rotation ticks, each row followed by its count of ticks
The counts run from 0 to 542.
[ -7   4 -26  19  -6  21  -3   5   4  15] : 500
[ 15  -5  20 -33  -7  11  -4  -3   1  10] : 435
[  0   0 -20  22   6 -12  14   3   6 -23] : 125
[ -4  13  24  -2   9 -11  12 -14 -16 -20] : 464
[-30  11   9   8  12  20 -14   3   4   1] : 58
[ 17  -7   1 -18 -15  15  -7 -18 -19   8] : 517
[-20  13   9  -9  -5  12  -6  -5   5  25] : 250
[ 13  -8 -18  14  -1 -16  12   3   5 -26] : 33
[-18  11   2   4  20 -15  18  -6  12 -18] : 118
[-14 -14   1 -22   5  22  10 -23  -1   8] : 79
[ -8   6   0 -17   6 -13  28 -18  13  -1] : 361
[ 29  -7  -8  -1 -12 -14  19  -1   4 -16] : 367
[-15  -9  17   3  17  14 -20   7  -1 -23] : 49
[-19 -14   3 -16   0  15  17 -16   0  15] : 78
[-27  -1   9  -8   2  23 -26  -8   1   3] : 241
[ 13   4  -8   9  -4 -18  29   5   7  -9] : 24
[ 22  -2 -16 -22  -7  10 -12   3  18  13] : 346
[10 -6  0  5 10 38 -3 13 -1  5] : 497
[ -9 -10 -13   2 -23   5  21  -3   1  20] : 511
[  9  10 -11  -4 -12 -14  34   0  10  10] : 359
[ 30   4  -8 -24   1  -6  -6  -4  19   0] : 11
[ 34  17  -4   5  -1 -10  11  -1   2  -4] : 22
[-17   5  14 -24 -14  -9  -1 -20   0   8] : 524
[  1 -11  -2 -21  -1  22  -3 -24  -8   2] : 80
[  5   6 -30   1 -15  13   2  -8   5  21] : 165
[ 17  13  -3  18  -9  -7 -21  17  -2 -15] : 387
[  5   5  15  -7  22  -2 -13   5   9 -29] : 293
[-26   2  -2  17  -9  12  12  -4  -8  13] : 411
[-22  -1 -13  17   3   9  -6  20  19   8] : 491
[-15   3  -7   2 -23  10  21  -6  -2  24] : 76
[ 26   9 -10 -19   2  10   0 -25  -6   5] : 264
[ -3 -15 -14  12 -32  11   6   4 -10  15] : 419
[-15  -4  -3  23  -9   4  -2  28  12   4] : 55
[  2  14   3   0  -4 -24  24  12  18   1] : 542
[-13 -15  -4  17 -27   5  -5  22   1  10] : 237
[ -5  15  14  -7   3 -16  28   1  15   7] : 16
[ 23  13  -3 -24  14   2  -3  -9  12  -3] : 446
[  2  20  16  13  18  11 -11   2  -6 -15] : 303
[  8 -15   1  15  14  20  -1   2 -10 -23] : 223
[ 13  -4  12 -20   4  29  -3   4   6  16] : 253
[-20  15  17  11  10  24   1   0 -12   1] : 403
[ 15  17  -2  19  -1 -14  15  22  10  -4] : 206
[ 10  -6 -12 -16  -4  21  -7 -23 -10   3] : 81
[ 18 -18 -12 -10 -29   2   6   0  -2  10] : 519
[-14  20   6   4  24  -4   0  -6   5 -21] : 210
[-11 -10   5 -25  -2  18  -5 -28  -7   6] : 515
[ 10  -2 -18  21  -4 -20  -6   2   4 -28] : 469
[ -4   6 -14  22 -12 -25  -1   2  -1 -22] : 470
[ -4   9  24 -19  -2 -15  15   2  15   5] : 534
[-15   2   6  19  -3 -12   4  30  13 -10] : 390
[-24   7  11  17  17  -4   4  10  18 -13] : 300
[ 24   1   9 -32   9   5  -4  -2  19   0] : 10
[ -7   1 -18 -12 -12 -26   2  -9  20  -5] : 187
[ 15   4  -5 -25  15  16   0 -24   3   3] : 263
[ 10  -2  11   0  -4  28 -19  11  -9   8] : 152
[ 12  -6  23  -4   4  -8   7  -3 -11 -26] : 374
[  2  -5   7 -21 -10  20 -16 -14 -15   6] : 425
[  4   4   2  13   2  14 -31   9 -11 -19] : 51
[  0   0 -29   9 -16  18   0  -7  -2  19] : 74
[ -1 -19  -3  -6   8  35  -6 -12 -11  -3] : 415
[  4  14   5 -18  12  -7   6 -30   0  -9] : 363
[-14   8  -9   0 -20   6  20  -6   2  26] : 167
[-18   2  -5  30 -17  -5  -6  10  -9 -10] : 136
[  9   0  -2  26 -13  11 -16  26  -5   1] : 53
[ 31   1   6 -18 -12  -4   7 -12  -7  -8] : 274
[-26 -12   1 -17  -3  13  -6 -21  -4   7] : 423
[ -9 -11   8  -9  13  33   8 -10  -6  11] : 505
[ 12  21   2   4 -16 -23  13  11  13   3] : 541
[-28 -11   6 -14  -3  14 -14 -12  -3   6] : 332
[ 28 -12   3 -24 -21  -1  -3  -4   1   2] : 92
[ -4   9   8  28 -10 -12   1  28   8 -10] : 389
[ 13  -9   5 -15 -20  20 -11  -6 -17   9] : 426
[ 19  -6 -16   2  -7 -22  16   0  12 -15] : 368
[-14  -4   9 -17  -6  22 -22 -11  -9   9] : 333
[ 36   5   0  -2  -8 -10  16  -7  -7 -13] : 366
[ -5 -13 -16  -5 -19   3  -5  11  20  19] : 338
[ -4  15  18 -11   8 -15  22   6  20  -3] : 108
[  0  -2  12 -12   9  36   8   0  -4  17] : 161
[ 21  15   9  16  11  11   3   4 -14 -19] : 213
[ 27  20  -2  17  -2 -16   9  11   6  -7] : 114
[  4 -10   7  -6   7  35   7  -4  -5   8] : 70
[-12  12  -9 -17 -18 -17   0  -3  16  16] : 5
[ 21  -2 -16  -5 -27  -2  16  -5  -2  15] : 175
[ 11  20  15   9  21   8   0  -4 -12 -19] : 212
[-13 -17   5  -3   9  26 -21  -2 -11 -17] : 232
[  9  15  -3   2  -9 -17  27   8  11   8] : 450
[ -1  -3 -19  21  -3 -20  10   3   9 -24] : 34
[-12   9  19 -18  -3  20  -1  -1   0  23] : 251
[ 32   8   5  -7  -2  -4   9 -14 -12 -13] : 365
[ -6   7  24 -13  15 -12   9   8  17 -16] : 200
[-12  21  12   5  21  -6  11 -16  -2 -21] : 119
[ 27   1   7   5   3  -3  11  -1 -13 -25] : 31
[-14  11  -1   7  15 -17  24   4  16 -13] : 117
[ 15 -12  -2  10   8   5 -14   4  -3 -33] : 41
[-24   2  -1 -22 -17 -14  -1 -17   5   7] : 523
[-29  13  -4  26   9   8   6  -4   0  -7] : 310
[ 25   1  -6 -13  -1 -16 -13   0  15 -16] : 194
[-10   8  -6 -15 -18 -22  -3  -9  20   7] : 96
[  1 -14  -8 -14  10  37  -1 -16  -1   5] : 506
[ 25   4   2  21  11  10   4  15  -6 -19] : 214
[-14   6  13   6  13  12 -26   2  -8 -11] : 485
[-25   2  -7  28 -17   7   8   2 -13   4] : 319
[ 15  -3   4  18  -5  22 -13  26  -3  -1] : 488
[ -3  11  -6  15 -16 -25  -3   5   4 -20] : 379
[  2   9   0  15   3 -14  19  20  16 -10] : 207
[-22   8  -5  12 -13  12  13   0  -5  24] : 502
[-11   0   9 -30  -7   1  -7 -28  -6   0] : 89
[-14  11   8  -3  -2 -26  13 -16   1 -20] : 371
[-17  12  15 -24 -10   0  -7 -10  -1  14] : 433
[-31 -21  -2  -3 -13   7   1   1   6   9] : 330
[ 24  12  -6   5  -6 -19  21   2   4  -4] : 23
[ 29  18  -9 -15   4  -5  -3 -12   9   0] : 447
[ 22  17  -2  10   3  -6 -20  10   2 -23] : 295
[-24 -17  -4 -17  -5  11  18 -17   6  12] : 513
[ 11   4 -15  10 -12 -24 -10   4   5 -22] : 378
[ 25 -13  -6 -23 -20  -8  -4   5  10   4] : 93
[-15   4 -26  28 -13  10   2  -5  -8  -1] : 318
[ -5  22  14   6  22   7  -4  -8  -4 -20] : 211
[-26   3  -8 -16 -16  -2  -8  -8  19  23] : 340
[  4 -19 -18 -12 -25  -2  -4   6  16  13] : 429
[ 25  15  -6 -22   5   4  -3 -13   5   4] : 355
[ 19  -2 -12  28   9   5  10  16   6 -15] : 215
[-15  13   1 -19 -15 -20  -1  -7   8   8] : 97
[  2  22   9 -15  21  -5  11 -26   6 -12] : 454
[ 20   3 -13   9  -2 -17  20   4   6 -17] : 459
[  0  -4  16  -3  17   0 -11   6   6 -31] : 384
[-16   0 -14  30 -18   1  -2   3  -8  -7] : 227
[ 29   7 -12 -16  -2 -15  -8   0  21  -4] : 103
[ -5  16  17  -6   1 -26  25   7  14   4] : 107
[-18  -6 -15 -22 -18 -15   1 -10  19  10] : 522
[ -2 -13   1   6   2  22 -27  -6 -13 -10] : 233
[  1  26   2  -8  -9 -21  19   5  13  13] : 15
[-14   9   0  20 -14 -24   3   4  -3 -18] : 471
[ 11  -4 -24  -1  -5  27 -10 -11  -8   8] : 508
[ 18  -3 -13  24   1  -8  11  12   1 -26] : 124
[-24   7   7 -19 -12   6  -4  -7   7  21] : 341
[ -6   9  25 -15  -4 -22   7 -17  -8 -11] : 281
[ 20   9 -12  -6 -10 -24 -14   4  13 -11] : 195
[ -6  -8  -5  24 -21   9 -12  28  -2   5] : 145
[ -4  12  15 -17  12 -10  23  -6  18   0] : 17
[  1  -1 -19 -19 -19 -19  -1  -1  22   3] : 95
[ -9 -13 -11  11 -32   7   1  12  -4  13] : 328
[-23  -1  -5 -17 -19  -4  -3  -6  16  15] : 431
[-11   7  -5 -10 -11 -31   9 -16  11 -11] : 279
[ 11 -20 -15  -7 -26  -5   8   3  10   9] : 520
[ 12  10 -17 -13 -14 -12  -8   0  21  11] : 439
[ -7  -6  19  11  11   7   9  -4 -19 -27] : 130
[-26  10 -17  29   5   5   5   6   7  -4] : 309
[  7  13 -23 -12 -15  -5  -1  -3  14  19] : 348
[  5  -9 -14   4  -7  25 -23 -11 -17  -3] : 325
[ 22  -6  16 -21 -16   8 -11  -3  -5  10] : 0
[-23  15  -3  21  -1 -13   8  -9   0 -15] : 127
[-36   2  11  -1   7  16 -17   2   5   2] : 149
[  1   8  26 -31   1  -3   3  -4   6  12] : 8
[ 22  13 -19  -6 -19  -4  17  -8   0  13] : 266
[ -8  19  18  12  18  13 -20   3  -9 -15] : 394
[  8  -8 -15 -10 -18 -25   4  -1  24  -4] : 186
[ 21 -16  -1 -14 -26  13  -8   3  -5  12] : 427
[-11  10  -1   0   7 -18  24  -7  15 -17] : 26
[ 35  23  -6   6   0  -9   1   4   1 -12] : 113
[ 11  -8 -22   0   2  34  -5  -3   0  11] : 72
[-29  16  -4  21   7  10  -2   4   7   3] : 401
[  9  -6 -16 -10   7  31  -7 -16  -6   1] : 507
[-13 -17 -12 -13 -22  -8  15  -8  13  11] : 86
[-13  11   3  13  13 -13  20  14  20 -12] : 208
[-14   3  19  16   6   1   6  -5 -20 -26] : 129
[-19   9  23  10 -10 -23   7  11   0 -16] : 381
[ 26 -11  14 -30 -10   2  -2  -1   0   1] : 527
[-28  11 -11   9  -3  14   0  -2   8  19] : 66
[ -3   0   7   5  11  15 -28   7  -5 -22] : 50
[  7  -6 -16  21  -6   2 -13   5  -6 -23] : 134
[  1 -16 -17   2 -16  17 -10  17  17  15] : 246
[ -5  -3  10 -26  11  14  18 -14  11  13] : 261
[ 11 -15   2  12   7  10  -7   2  -8 -30] : 132
[ -3   3   2  30 -19 -12  -4  28  -1  -8] : 480
[-12   3 -19   9 -20  13  10  -3  -5  25] : 75
[-22  14  15   9  23   1  -2   3  13 -16] : 301
[-24  11  11  16   0  -7   9 -10 -10 -20] : 128
[ -9   0  21  17  14  16   9  -3 -19 -21] : 221
[-29  -4  10  15   2  -3   1  17  12 -12] : 482
[-10  16   9   7 -11 -30   0  11   7  -8] : 289
[-24   0  16  21 -10  -8  -3  17  -2 -11] : 46
[-22 -10  -2 -23  -1  12   7 -21   3   5] : 514
[-14   8  27   2  -5 -20   8   9  10 -14] : 290
[-29  -8   6  11  -3  20  18  -3  -6   9] : 412
[ 21  -3 -11 -14 -18  15  -8 -17 -13   6] : 82
[ 11   4   4   2  16   0 -24   3   4 -28] : 385
[-27  -3   9  22 -14  -7   4  16  -8  -5] : 137
[ 10  16  -4   0 -14 -29  -5   7  15  -5] : 196
[ 8 -9 -9 -5  8 36  2 -3 -2  7] : 71
[ -1  -4  16  14  19  28   7   4 -15 -10] : 313
[-25   8  16   0   1  29   7  -5  -7  20] : 68
[ 11   3  -3  19  -7  -1 -24  12  -6 -18] : 478
[ 13  24  -6  -1 -13 -24   3   4  16   2] : 105
[ 12 -17  13   1   7   5  -5   2  -9 -35] : 40
[  4  -2  -3  15 -11  15 -31  10 -13  -7] : 143
[ -2   8  18 -19  22 -10   8  -2  18 -11] : 109
[-23   5 -15  22   7   8  -3  11  13  -2] : 400
[  4  -1  15  -6  -9  26 -22   4 -13  14] : 243
[ 19  -6  -8 -18  -1  25  -6   2   8  14] : 254
[  8  -8 -17  15  -4  28  -1  21  12  10] : 63
[-21 -13  12  -2   4  27  10  -6  -3   4] : 413
[-10  15  15   1  -5 -28  11   9  16  -3] : 198
[-11  13  13 -19  -3  -2  20  -7  13  20] : 351
[  7 -13 -15  18   6  17  -6   3  -5 -21] : 224
[  5 -11 -23  26  -2   8  -9   4  -5 -17] : 225
[ -9   6   5 -10  -8   4  26  -3  10  22] : 259
[ 15  14  -4  15  -5 -16  26  14  13  -7] : 115
[-20 -10   4  -5  -9  13  24 -10   0  20] : 77
[ 11  -6 -18 -21 -20  -9  -3   6  24  15] : 3
[-35 -20   0   1 -10   8  -8   6   9   6] : 239
[  6   5  25 -29  10  -9  10  -2  16  -6] : 535
[  0  10  28 -28  -3 -11   5  -7   0   2] : 99
[ 20  21 -16 -11  -8 -14   3  -3  16   7] : 13
[  7  24  -5  -2 -14 -21   6   3  12  11] : 14
[-10   0 -14  28 -14  -7  -9   8  -4 -17] : 135
[ 26  19  -1 -14  16  -1  -3 -13   5 -13] : 20
[  4  11   5 -24   1  -3   6 -32  -7 -10] : 272
[ 14 -14  -4  -6 -20  12 -11  12  -1  16] : 336
[-13  13  12   4  11  25 -19   1  -7   6] : 59
[ 11  -8 -13  12 -21  18 -16   1 -18   0] : 326
[ 15   2  21 -33   8   7   3  -3   8   4] : 9
[ -9   3   5 -27  -4  -3   4 -32  -1  -5] : 180
[ 15   3  17 -28  16  -4   0  -4  13  -5] : 536
[ 15   4 -29  -1  -4  19  -2  -6   8  19] : 164
[-33 -18  17  12   1  16   6   4  -4  -9] : 230
[ 10 -11   7  15  16  30   2   4 -12 -14] : 314
[ 28  18 -16 -13  -7 -13 -10  -3  19   6] : 12
[ -9  -6 -23  -4 -16   8  -7  12  22  18] : 247
[ 19  -2  21 -24   4 -11  -3   2   6 -13] : 192
[ -2   9   2  23  -3 -14   8  27  15  -7] : 298
[ 15  21   8 -10  15  -3   6 -27  -4 -16] : 455
[  1  -3 -10 -10 -15 -11  31  -6  10   9] : 268
[-16 -15 -10   2 -22   8  16   2  -1  14] : 420
[ -2  19 -12  -9 -19 -18  -2  -2  17  19] : 440
[-21   3  17  17 -13 -18   7   3  -6 -19] : 472
[ -5 -10  21   3  12   4 -13   4  -3 -31] : 475
[ 21  11  14   5  10  -2   8 -10 -18 -22] : 30
[ -3 -14 -10 -12 -16 -10  21  -6  12  11] : 177
[ 29  21  -6  -6  -4 -12  -6   3  11  -5] : 539
[-12  -2  29  12   2  -8   8  -3 -16 -25] : 38
[ 10  -2  -6  25  -6  16 -10  29   7   2] : 489
[ -5   3  18  11  14  31   3   2 -12   0] : 404
[  6  -6  10  11  15  34   1   6 -11  -3] : 405
[  5  -8 -18  10 -28  18  -6  -1 -15  11] : 418
[ -2   4  23 -29  -7   6  -4 -10  -2  19] : 434
[-14   9   8  18 -13 -29   3   4  -5 -15] : 380
[-23  11   9  -4   1  23   4  -4  -4  22] : 159
[  2  -6  -5 -27   5  21   8 -23   0   5] : 171
[ 26   0  15 -29   5   0  -6   1  14  -7] : 101
[-12   6 -21  28   8  -6  10   4   9 -17] : 217
[18 -5  2  3 -6 29 -9 18 -4 12] : 153
[  6   9  23 -12  20  -6   1   1  13 -21] : 201
[-13  -3  31   1   3 -11   3   9   3 -21] : 382
[-21 -24  -7   7 -22   8   4  12   5  11] : 329
[ -5  -4 -24  33 -13   3  -6   3  -6 -14] : 226
[-15 -10  26   3  12  -4  -2   6  -7 -28] : 474
[ 18  -6  15 -28 -14   3  -6 -12 -10   4] : 91
[ -5  19   5 -13 -18 -18   7   0  11  24] : 441
[ 18  -7 -14   6  -4 -21 -13   1   7 -28] : 377
[  7   0  28 -18   1 -13   5  -7  -6 -22] : 282
[-17  -5  -1 -24   0  -6  10 -24   4   2] : 179
[  3 -10  17   9  14  22   3  -1 -14 -19] : 222
[-22 -22  15   0   8  21  -7   0  -5 -16] : 231
[  1  -1 -29  23  -1  21  -4   0   1   1] : 408
[-13   7 -15  27  -2 -12  11  -4   8 -22] : 126
[ 19 -10  18  -1   6   1   8  -1 -10 -31] : 466
[  9   4  24   0   8  -5  12  -8 -14 -25] : 465
[ 31  22  -4  -5   3  -7   1 -12  -4 -12] : 21
[ 34  25   1  -4  11  -3  -5  -1   7 -13] : 112
[-16  13   4   9  19 -10  11   3  17 -17] : 209
[ 13   4 -10  -4 -24  -9  27  -2   5  16] : 267
[  4  -2  14 -14 -12  20 -23  -4 -15   7] : 334
